A single turn carries every row of the set below to another of its rows. Some are shown first; where does it send the rows asked next?
J111: [-22.6   0.6   0.2 -12.0  -5.6 -17.2   4.6  17.5   4.9   2.0  -5.2 -10.3
  23.4  -3.2  -4.7  -7.6   1.9  28.7  13.0   7.3  15.5   2.2   4.3  -4.0
   5.2   0.0  -1.0  16.4  -1.0 -21.7  27.8   9.8  -6.3  -2.2]
J662: [ -8.8  12.6  -3.4 -11.6   9.4   5.1  13.4  -9.4  24.6  -8.1 -13.3  -5.5
  14.7  -8.8   6.7   4.9 -11.3   9.8   3.1  -5.4  -2.2  -4.1  -1.6  -7.1
  12.2  -1.2  16.3   6.3   0.2 -41.1 -17.3 -15.2   4.6   5.0]
J244: [  7.2 -13.8   6.3 -10.0 -21.6 -18.6  13.0   6.6 -10.3  -9.0  -9.2   4.9
  24.5 -22.5  14.1   1.8   4.0   1.0 -11.3  10.2  -1.4  16.0  -0.4  13.6
   2.7  12.6 -12.3  11.2  -0.6 -14.8  -9.5  13.3  -6.3  -4.7]
J60: [ 13.4   9.6 -11.1   0.8  16.8  -0.4  -0.6  21.6  29.0  -7.5  -2.8  -0.8
  17.4 -12.3  -2.4 -13.4  27.1  17.5 -17.9  13.5   8.4   4.9   0.4  20.4
  -7.4   0.4  -7.1  12.4  -7.1 -22.9  -7.1   4.6   2.9 -21.1]
J33: [ 10.4  -0.9 -14.6  -2.8  -2.9 -16.7  -4.0  -5.7  19.7  -2.3 -22.3 -10.8
   6.2  -8.5 -13.0   9.1   2.8   8.9   3.2   1.7  -0.9   2.4  -2.1   3.1
  11.3   5.4 -30.4  -6.0 -12.8 -35.6  -5.8   0.1   5.6 -11.8]
J251: [ 13.7  -6.1   8.7  -7.4  -5.1 -12.3  -2.0  17.5  -5.6  10.6   0.4  -8.8
  11.7  -5.0   3.4  -5.3  21.5   4.3   5.3  23.8   4.2  10.8 -18.9  -3.9
   4.4  -2.1 -29.2  -4.3  -4.0 -35.0   1.8  -4.7   4.1  -0.6]
J178: [ 10.2  -3.8 -14.2  -1.7   4.5   5.3  21.9  13.3 -11.6   1.4  -3.6 -16.8
  15.1 -28.1  -3.9 -11.1  15.0   5.4  -8.7  20.6   6.7  21.8  12.1   5.8
  -6.6  11.2  13.4  10.8  -8.9 -13.5  -5.7  19.7   7.2  -8.2]
J765: [ 36.4   6.1  -2.9  -9.1   2.4  -7.3  13.1  12.3   4.7 -10.5  -4.8 -15.1
  50.9 -24.1  -6.1   0.3  -7.8  -4.7  -5.4   8.5   4.5   4.6   1.3  -3.4
 -11.7  -9.5  -7.4   5.7 -15.5 -27.4  -2.3   9.2   0.0   2.3]
J826: [ -3.4  21.1  10.0 -13.1  -5.5  -2.2   4.0   6.1  -3.1   0.1  16.1  -8.2
  25.9 -14.6   1.7 -27.9  -0.1  12.4 -10.9  22.4  12.7  -7.1   7.2  -1.7
 -12.2 -11.3  15.1  16.7  -8.5 -18.4   6.5   6.8 -15.2  -1.8]
J26: [  1.1  20.4  26.0  -9.2  -2.9   0.8  11.5   0.6   5.4   3.7 -13.9  -1.3
  34.9 -12.7  20.4 -18.2  -1.0   3.3  -7.0  10.9  -2.0  13.7  13.6   2.2
   6.2  -3.3   0.2   8.2  -3.9 -24.3  20.9  -6.6   7.2   1.4]
J694: [-15.3   0.9  -3.7 -13.6   3.2 -11.8   3.4  36.4  13.1   6.3  -7.6 -10.4
  33.2  -3.5  -0.8 -10.1  19.4  -7.7 -18.4  10.3  19.5   5.2  -0.9  -6.6
  13.4   5.7 -11.0  25.1  -5.2 -29.2   4.1   4.1  10.6   1.1]
J461: [ 14.2  -3.6 -22.7  -1.6  14.8 -12.7 -11.2  18.8  15.6   5.2  -2.5  -9.9
   2.0  -1.5  -9.7   3.5   1.1  13.1  -6.1  13.4  13.7  -9.9   1.2 -12.2
   3.7  12.5  -3.6  -2.9 -14.9 -29.1 -13.3  14.4  10.4 -18.6]
J131: [ -8.5  12.4  -4.9 -12.3   2.4   5.1  12.8  -1.2   1.7  -3.9   4.3  -4.0
   5.5   6.5  16.0  13.4  -6.3   8.2 -11.7  -2.0 -10.2  -2.0   1.3  -9.9
   5.5  -4.3  19.9   9.3   2.4 -38.2 -11.3  -8.9  -7.4  -4.9]
J32: [  6.6  20.2  -2.8 -10.5  -5.6  -5.9  19.8  15.6  20.8  10.1   6.6 -15.1
  26.7   9.3   0.5   1.2  -2.8  25.5  -7.4  -0.7  -4.4  11.2  16.7  -1.0
  -2.0   9.4  -5.0  14.6  -3.5 -19.9  22.6   9.4  -1.7  -0.3]
J622: [ -0.2  -3.2  -3.4  -2.3   1.1  -5.5 -18.3 -12.9   2.2 -11.1 -20.1  -3.5
  15.4 -27.5 -19.5 -11.9   5.0  -6.7 -19.9  23.9   7.2  -1.0  -0.4  -0.8
  12.7   3.4  -0.7   7.6  -4.6 -25.0 -14.8  -5.4  14.3  -8.9]
J577: [  9.0  22.2   3.7 -11.1  -9.8  -6.3   4.9  22.6   7.9   3.7  -0.4 -20.6
  31.5 -11.8 -22.0  -6.5   0.7  24.8  -3.2  11.4   5.4   8.7  -6.2  22.2
 -16.2   9.0 -16.7   3.3   2.2 -25.3  -4.4  -3.3  11.3   9.9]
J3: [-14.6   0.3   0.3  -9.1   1.7  -1.9   9.6 -14.5   8.2 -13.5  -4.6  -5.4
   7.9  -3.1   3.6   0.1  -2.2  24.6   6.9   8.5  -6.0   0.4  -0.7  -3.8
   1.8 -13.6  26.9   5.6   2.3 -32.7  -7.9  -4.9  17.4   2.5]
J810: [ -6.8   1.1  -1.8 -14.5  -1.7   4.1   0.8  -0.7   7.2  -2.5   3.3 -11.0
  14.6   1.9  -5.5  13.5 -16.7  11.2  -7.7   8.9   1.1 -10.1  -5.2 -16.2
   2.2 -20.7  24.3  -0.2  -0.1 -37.7 -14.9  -3.3   8.6  -2.2]
J897: [ -1.5  -5.2   8.3 -18.2   2.0   8.6   6.6  26.8   9.5 -12.6 -13.8 -11.2
  35.4 -30.6  -1.5 -18.7  -8.7  -2.6   8.5  15.5  13.2   4.1  -0.8 -11.5
   7.2   5.7 -10.2   8.3 -18.5 -15.7 -11.9   5.6  -1.5 -19.4]
J234: [ 22.6   8.2   0.2  -9.2  -0.2  -4.9  -3.3   3.4   2.1   3.7  -7.0 -10.9
   2.9 -18.5   6.1  -5.8 -10.9  -6.6 -28.5  15.3   9.7   1.3   1.6   0.7
  -7.0  19.9  -1.5  -1.7 -18.6 -45.0 -22.3  -4.2   8.6   0.7]

J178 moves to J765
J826 moves to J234
J111 moves to J461
And these:
J3 moves to J810
J60 moves to J577

A single turn carries every row of the set below to another of its rows. Some are shown first; where does it send the rows asked next?
J691: [-11.1 -10.8  10.3   4.3  -1.5  -4.3  -0.9  -8.7   1.2 -20.3   8.6  -2.9
  10.4 -29.1   2.8 -12.6   4.8   1.0   8.7]
J819: [  6.1   3.1  -1.5  -8.2  -8.2  -3.7  -7.3 -15.3  22.8  -9.0  -7.1  20.1
  -7.3  -3.8   3.6  -5.7  -3.7  21.4  18.6]
J389: [ 10.0  10.3   7.2 -14.3  -6.3  -2.3  -5.7 -12.6  18.7  -3.2 -15.4  16.9
  -2.6   2.8  11.3 -12.2  -4.3  16.3  19.8]
J969: [ 15.1   7.9  -6.5  -1.7 -20.3  -2.8 -14.2   6.6 -11.3  -2.2 -16.2  12.1
   0.9   8.3  12.0   3.6  -1.4  10.2   9.3]
J17: [ 12.0   0.4  -5.4   3.9 -15.7  -9.7 -21.4   0.4 -15.1   2.1  -6.8   9.4
  -0.7  13.5  13.9   6.6  -2.1   4.3   5.5]
J255: [ 12.8   1.3  -3.8   1.3 -21.5  -4.6 -19.3  12.6  -8.4  -8.7  -5.6  13.6
   1.5   8.3   9.6  -6.1  -5.4  11.4   7.2]
J795: [-13.1  -0.6   0.6  -7.8  17.7   6.8   8.4  -6.8  24.6  -7.9  -2.7  14.2
  -3.4   3.0  15.6 -15.3  18.9   8.2  -5.2]
J470: [-10.0   6.4  12.4   5.8  14.0  -9.8  20.4   8.7   2.2   3.6  -0.3   2.2
   7.9  -3.4   1.0   7.7  15.4  -6.8 -13.4]
J24: [ 13.9  14.2  -4.7  -0.4 -19.8  -2.9 -14.5   3.5 -13.6  -1.3 -16.0   7.1
   3.5   7.0  10.4  -6.6  -7.4   5.4  10.3]
J100: [-15.3   1.5   3.4  -2.1  14.2   1.5  13.4 -18.3  28.3  -4.4   0.9  11.4
  -2.2  -6.1  12.2  -7.4  11.3  17.6  -3.1]
J379: [ -8.3  -2.3   4.1  -9.0  17.6  -1.4   3.0 -20.2  22.0   0.6  -2.3  15.5
  -6.1   8.6  19.1  -2.1  18.1   8.4   1.0]
J705: [-13.2  10.8  13.7   7.2  15.4  -9.5  22.3   4.8   2.5   2.2   0.4   0.0
  10.5  -4.0   8.1  -4.2  13.7  -5.2 -14.7]
J866: [  8.4   7.5 -15.1   5.6 -22.6   0.5 -19.2  -1.7 -10.0  -4.0  -9.8   7.1
  -1.5   3.1   5.5  -2.0  -9.1  13.4   7.4]
J202: [ -6.8   1.5   3.3  14.9  -8.6   4.6  -9.3  11.6 -12.9  10.7  -1.6 -10.6
   8.9   5.5   7.4  -4.4  -8.1  -1.4 -17.4]
J653: [  8.1   5.3  10.8 -18.1  -5.2   0.1  -4.6 -13.0  21.0   0.2 -11.0  15.8
  -1.5   4.5   5.2  -0.8  -3.0  17.8  19.4]
J537: [  3.0   0.0   9.0 -18.5  -5.5   3.0 -11.0 -11.0  21.4  -6.0  -1.9  14.6
  -1.4   6.9   2.8 -12.4  -5.4  17.4  17.3]
J90: [ -8.6   7.8  -3.2  15.6 -10.4  -3.1  -3.4   3.9 -17.9   6.5   2.9 -10.7
  10.0  -1.8  -4.5   4.2  -7.5  -0.7 -11.2]
J541: [-11.7  -0.9  10.3   7.4  20.1 -14.4  12.7  -1.6   6.4   5.4   4.4   6.3
   0.6   2.0   5.7   7.6  17.7  -9.7 -12.5]
J944: [ -7.6   7.9  10.9  -7.9  15.4  -0.6  16.3 -12.4  24.9  -2.6  -8.1  13.5
   0.3  -1.4  20.0 -13.0  14.5  12.3   0.0]
J59: [ -4.8  14.2   4.8   9.9  -6.9  -2.3   0.3   7.7 -21.0   9.8  -4.7 -10.9
  14.0   4.2   6.1  -2.9  -3.6  -5.7 -11.5]
J551: [-10.3   4.0   5.0  -9.7  15.8   4.8  14.3 -12.1  22.0  -0.8  -8.2  12.4
  -1.0   2.5  20.5  -4.0  20.3  12.9  -3.8]
J247: [ -7.8 -13.4   1.1  10.7  -4.2   0.9  -6.1 -10.1   4.3 -21.0  -1.3   3.0
   4.4 -27.9  22.0 -16.5   7.8  10.5   4.4]
J34: [ -2.1  -7.6  -5.3  12.6  -6.0  -1.1 -10.8  -3.0  -2.9 -19.7  -6.7   1.1
   1.1 -29.2   3.4 -14.2   4.3  -7.6   8.8]
J168: [ -5.3 -11.9   6.9  10.2  -7.3   3.8 -12.8 -13.8   9.1  -9.9  -5.5  -4.8
   2.5 -29.8   7.6 -15.4  -7.3   3.7   9.3]
J462: [-18.1   4.1   1.5  14.2  12.4  -8.8  19.8   2.6   1.8  -2.9   7.3   1.2
   6.1  -8.4   3.6   1.9  14.5  -0.2 -18.4]
J477: [ -5.0   8.0   3.6   8.0  -8.1   3.5  -3.3   6.1 -17.0  15.7  -7.2 -11.8
  11.4   5.6   6.1   6.9  -4.6  -1.3 -12.4]
J991: [  9.1  -1.4   7.0 -14.3  -5.3  -7.3 -15.3 -17.4  13.7   0.6  -4.0  17.1
  -5.2  11.1   7.2   1.9  -2.5  12.9  19.1]
J514: [-12.9   0.6  11.3  10.5  15.1  -6.7  13.8  12.7   8.1   0.6   3.8   2.2
   4.5  -4.2  -3.6  -3.6   9.9 -10.5 -15.7]
J762: [-15.3  -7.4  -4.3   6.2  -2.2  10.3  -8.4 -13.4  -6.2 -14.0   0.8 -11.0
   8.1 -23.7   8.4 -17.4   5.0  -3.1   2.5]
J616: [ -6.8   0.9   4.9  13.2  -0.4  -5.7  -7.0   0.2 -14.8  16.7   0.5  -8.6
   6.1   9.1   7.4   9.2  -1.5  -7.8 -14.8]

J100 moves to J462
J795 moves to J514
And these:
J59 moves to J24
J470 moves to J477
J991 moves to J379
J247 moves to J691

